grid =
 0.21   0.26   0.11   0.01  -0.04  -0.04  -0.01   0.02   0.07   0.19   0.29   0.29   0.10
-0.01   0.05   0.14   0.21   0.14   0.04  -0.05   0.02   0.15   0.23   0.19   0.05  -0.04
 0.10   0.03  -0.08   0.00  -0.03   0.03   0.12   0.16   0.30   0.25   0.07  -0.07  -0.18
 0.13   0.28   0.27   0.19  -0.02  -0.12  -0.12   0.06   0.12   0.15   0.14   0.10   0.10
 0.09   0.25   0.30   0.19   0.09   0.01  -0.02   0.05   0.01   0.06   0.13   0.19   0.18
 0.27   0.20   0.02   0.01  -0.02   0.00   0.03   0.02   0.10   0.16   0.15   0.09  -0.04
 0.10  -0.04  -0.03   0.06   0.20   0.25   0.20   0.05  -0.02  -0.04   0.03   0.03   0.03
-0.09  -0.13  -0.07   0.10   0.16   0.18   0.12   0.07   0.12   0.09   0.09   0.03   0.05
 0.18   0.22   0.09   0.02  -0.10   0.02   0.20   0.24   0.22   0.04  -0.05   0.01  -0.04
 0.04   0.01   0.00   0.02  -0.02   0.05   0.15   0.16   0.19   0.04  -0.02   0.02   0.09
-0.01   0.00   0.03   0.04   0.16   0.20   0.15   0.05  -0.02   0.03   0.17   0.24   0.19
-0.04  -0.05   0.02   0.05   0.09   0.23   0.31   0.20   0.06  -0.10  -0.10   0.01   0.10
-0.06   0.09   0.18   0.17   0.12   0.10   0.08   0.08   0.06   0.06   0.14   0.17   0.18
 0.27   0.18  -0.06  -0.11  -0.09   0.05   0.20   0.13   0.13   0.10   0.08   0.13   0.02
-0.04   0.05   0.24   0.25   0.15   0.05  -0.07   0.00  -0.02   0.03   0.11   0.16   0.28
-0.01   0.03   0.17   0.23   0.32   0.23   0.02  -0.11  -0.09   0.03   0.18   0.16   0.14
The third entry from the end, reading row by row: 0.18
The entry directly below the smallest entry -> 0.10
The third entry, reading row by row -> 0.11
Which number is the 2nd entry on the diagonal from the top-right corner?
A: 0.05
The 1st entry in reading order -> 0.21
Which number is the entry in the top-right corner?
A: 0.10
The maximum -> 0.32
The bottom-right entry: 0.14
The 2nd entry on the main diagonal: 0.05
The smallest entry in the first column -> -0.09
The 3rd entry on the diagonal from the top-right corner -> 0.07
Which number is the fourth entry, reading row by row?
A: 0.01
Which number is the 2nd largest entry?
A: 0.31
Which number is the 5th entry in reading order?
A: -0.04
Which number is the second smallest entry?
A: -0.13
The bottom-left entry -> -0.01
The fifth-last entry, reading row by row: -0.09
The smallest entry in the last column -> -0.18
The entry just right of the largest entry is 0.23
Which number is the 2nd entry in reading order?
A: 0.26

(4, 89, 31, 20, 26, 18, 17, 53, 3, 5, 19, 15, 57)
What is the first entry from the left?
Answer: 4
What is the third smallest entry?
Answer: 5
The entry just right of the centre entry: 53
What is the third entry from the right?
Answer: 19
The second entry from the right: 15
What is the last entry?
Answer: 57

Questions about the grid below.
1) What is the entry directly above 16.98?
2) What is the largest entry in the last row?
3) What is the largest entry in the first row?
4) What is the entry in the bottom-left corner?
5) What is the entry just right of -112.33?
6) What is the entry directly below 126.57?
7) What is the entry directly below -4.73?
8) What is the smallest entry in the last column?
[[   6.09  157.02   -1.81   57.07   25.88   -9.14   -4.73  -12.86]
 [ 158.78  131.05   38.86  -31.30   35.13  -60.87   -1.06   96.25]
 [  48.89  -30.66   41.50  122.10  -77.10  -66.27  -57.11  -43.06]
 [ 126.57  123.97   56.70   88.93   35.60  -41.65   -7.23  219.31]
 [  22.29   83.66    4.09  -13.36  134.68  -23.67    4.34  111.73]
 [  19.93   96.83   61.93    8.97  -82.73   54.48   61.43  -89.31]
 [-112.33   41.46  -35.53  239.28   91.59  131.30   31.49  -86.85]
 [  16.98   18.28   92.48  240.24    2.58 -117.15 -143.36  -31.14]
 [  99.09 -242.53   30.27  -43.78  111.87  -22.77 -141.17 -104.89]
 [  69.03   65.54   30.15   12.43   61.19  -74.57  -79.16  108.77]]
1) -112.33
2) 108.77
3) 157.02
4) 69.03
5) 41.46
6) 22.29
7) -1.06
8) -104.89

Questions about the array below. Indices start at 0.
1) Find the entry in row 0 and column 1.
2) Find the entry in the bottom-left corner.
3) Find the top-left entry.
4) Find the entry directly above -0.42.
5) Find the entry directly below 0.69.
6) Find the entry in row 0 and column 2.
7) Find the entry directly below -0.32.
8) Find the bottom-right entry.
array([[-0.22, -0.90,  0.06, -1.45, -0.14, -0.25, -0.94, -0.26],
       [-1.40,  0.03,  0.59, -0.05,  1.22, -1.41,  0.88,  0.42],
       [ 2.49,  1.07, -0.34,  2.03,  1.31,  2.50,  1.65,  0.02],
       [-0.38,  1.50,  0.67,  2.37,  2.40, -0.36,  2.86,  0.92],
       [ 0.69,  0.60,  0.28,  0.92,  0.92,  0.68,  0.91,  0.35],
       [-0.56,  0.06,  0.75, -0.25,  0.23, -0.58, -0.14,  0.54],
       [ 0.20, -1.51, -0.42, -2.20, -0.46,  0.17, -1.52, -0.79],
       [-0.05, -0.09, -0.15,  0.16,  1.39, -0.05,  1.08, -0.16],
       [-0.73,  0.01, -0.15,  0.42,  2.10, -0.71,  1.87, -0.12],
       [-1.43, -0.38, -0.37,  0.01,  2.53, -1.40,  2.13, -0.39],
       [ 1.84,  1.18,  0.12,  1.93,  1.13,  1.84,  1.46,  0.40],
       [-0.04,  2.76,  2.84,  2.76, -0.32, -0.08,  0.45,  2.86],
       [ 1.52,  1.51,  1.68,  1.27, -1.24,  1.47, -1.00,  1.63],
       [ 1.78,  0.57,  0.68,  0.39, -0.86,  1.74, -0.97,  0.61],
       [-0.54, -0.93, -0.50, -0.99,  1.22, -0.54,  0.51, -0.67],
       [-0.77, -0.16,  0.54, -0.44,  0.49, -0.79,  0.04,  0.33]])
1) -0.90
2) -0.77
3) -0.22
4) 0.75
5) -0.56
6) 0.06
7) -1.24
8) 0.33

m =
[[-19.6   8.8  24.7  52.9 -11.1  42.7 -31.1 -53.8 -20.2  -7.8 -39.5  -3.9
   11.8  38.0   7.2]
 [ 20.6 -38.7  55.9  50.2 -60.9  51.8   0.8 -11.4  21.4 -30.2  47.7 -53.5
   -1.4 -42.7 -49.9]
 [  7.1  32.2 -50.2  55.3  50.7 -24.6  38.2  29.0   9.2  57.3  37.4  56.3
  -53.8  49.3  50.2]
 [  5.6  -3.5  11.1  -9.5   8.4 -21.0  40.8  17.2 -16.0 -46.3 -11.8  11.4
  -32.9  -9.3  -2.9]
 [-36.9 -33.3 -45.6 -27.6 -20.0 -45.7 -31.2 -27.4  45.3 -35.2  -2.7 -13.3
   67.7 -47.8 -21.9]
 [ 32.6  27.0  33.7 -17.9 -19.7 -32.4  59.6  33.1   1.9 -29.3  -2.3 -12.8
  -51.7  28.0  -4.3]
 [-33.9  40.2 -50.0  25.3  35.1 -24.1  -3.9 -28.8 -32.8 -13.8 -42.5  40.9
   -8.8  43.1  40.2]]
What is the entry just left of the smallest entry?
Answer: 50.2
The entry just right of 52.9: -11.1
The entry just left of the centre entry is 40.8
What is the entry just left of -27.4?
Answer: -31.2
The entry just right of -24.1 -> -3.9
The entry just left of the largest entry: -13.3
What is the entry just right of 47.7?
Answer: -53.5
The entry just right of the smallest entry -> 51.8
The entry just left of 33.1: 59.6
The entry just right of 8.4: -21.0

X =
[[-7, 3, 19, 0, 20],
 [3, 7, 17, -6, 4],
 [-3, -1, -11, 26, -7],
 [3, -11, -10, 2, -25],
 [7, 7, 13, 11, 10]]
The fifth entry from the end, reading row by row: 7
The entry just left of the largest entry is -11
The first entry of the largest entry's row?
A: -3
The first entry of the smallest entry's row?
A: 3
The entry directly above 10: -25
The last entry in the row that holds the largest entry?
A: -7
The first entry, reading row by row is -7
The top entry of the column that holds the smallest entry?
A: 20
The 4th-last entry, reading row by row is 7
The bottom entry of the column that holds the largest entry?
A: 11
The entry directly above the largest entry is -6
The fourth entry, reading row by row?
A: 0
The last entry, reading row by row?
A: 10
The second entry on the main diagonal -> 7
The entry just left of the centre entry?
A: -1

Questions about the table below.
1) The bottom-right entry?
2) The 3rd smallest entry?
3) The entry just left of 422?
4) The entry directly below 404?
5) The 3rd entry in reading order?
6) The first entry on the main diagonal?
7) The entry directly below 313?
8) The 4th-last entry, reading row by row?
[[420 449 424 426 424 418 460 431 430 397 458 401 442 424]
 [445 427 341 763 341 486 599 362 437 165 606 313 573 342]
 [404 308 424 528 424 483 327 413 418 488 325 497 396 416]
 [473 631 460 127 460 314 527 475 438 428 535 352 422 483]]
1) 483
2) 308
3) 352
4) 473
5) 424
6) 420
7) 497
8) 535

[[ 16.331   1.342  -0.441 -13.769]
 [ -6.513  -5.464   8.796   6.726]
 [ 10.467   3.547   7.470   1.131]
 [  7.422  13.135   9.985  -5.477]
 [  2.346   7.336   5.406   5.755]
 [ -7.004   0.519   8.058  19.934]
 [ -1.820  -4.934  -5.095  12.524]]
Rows and columns are numbered from 0.
Read off the entry just right of 8.796.
Answer: 6.726
The top-left entry: 16.331
Read off the entry in row 0 and column 2.
Answer: -0.441
Read off the entry in the bottom-right corner.
Answer: 12.524
The entry directly above the largest entry -> 5.755
The entry directly below 7.336 is 0.519
Read off the entry at row 1, column 0.
Answer: -6.513
Read off the bottom-left entry.
Answer: -1.820
Read off the entry just right of -1.820.
Answer: -4.934
The entry just right of -0.441 is -13.769
Read off the entry at row 0, column 1.
Answer: 1.342
The entry just left of the largest entry: 8.058
Read off the entry just right of 3.547.
Answer: 7.470
The entry directly above 7.336: 13.135
Read off the entry just left of 12.524.
Answer: -5.095
Read off the entry just left of 7.336.
Answer: 2.346
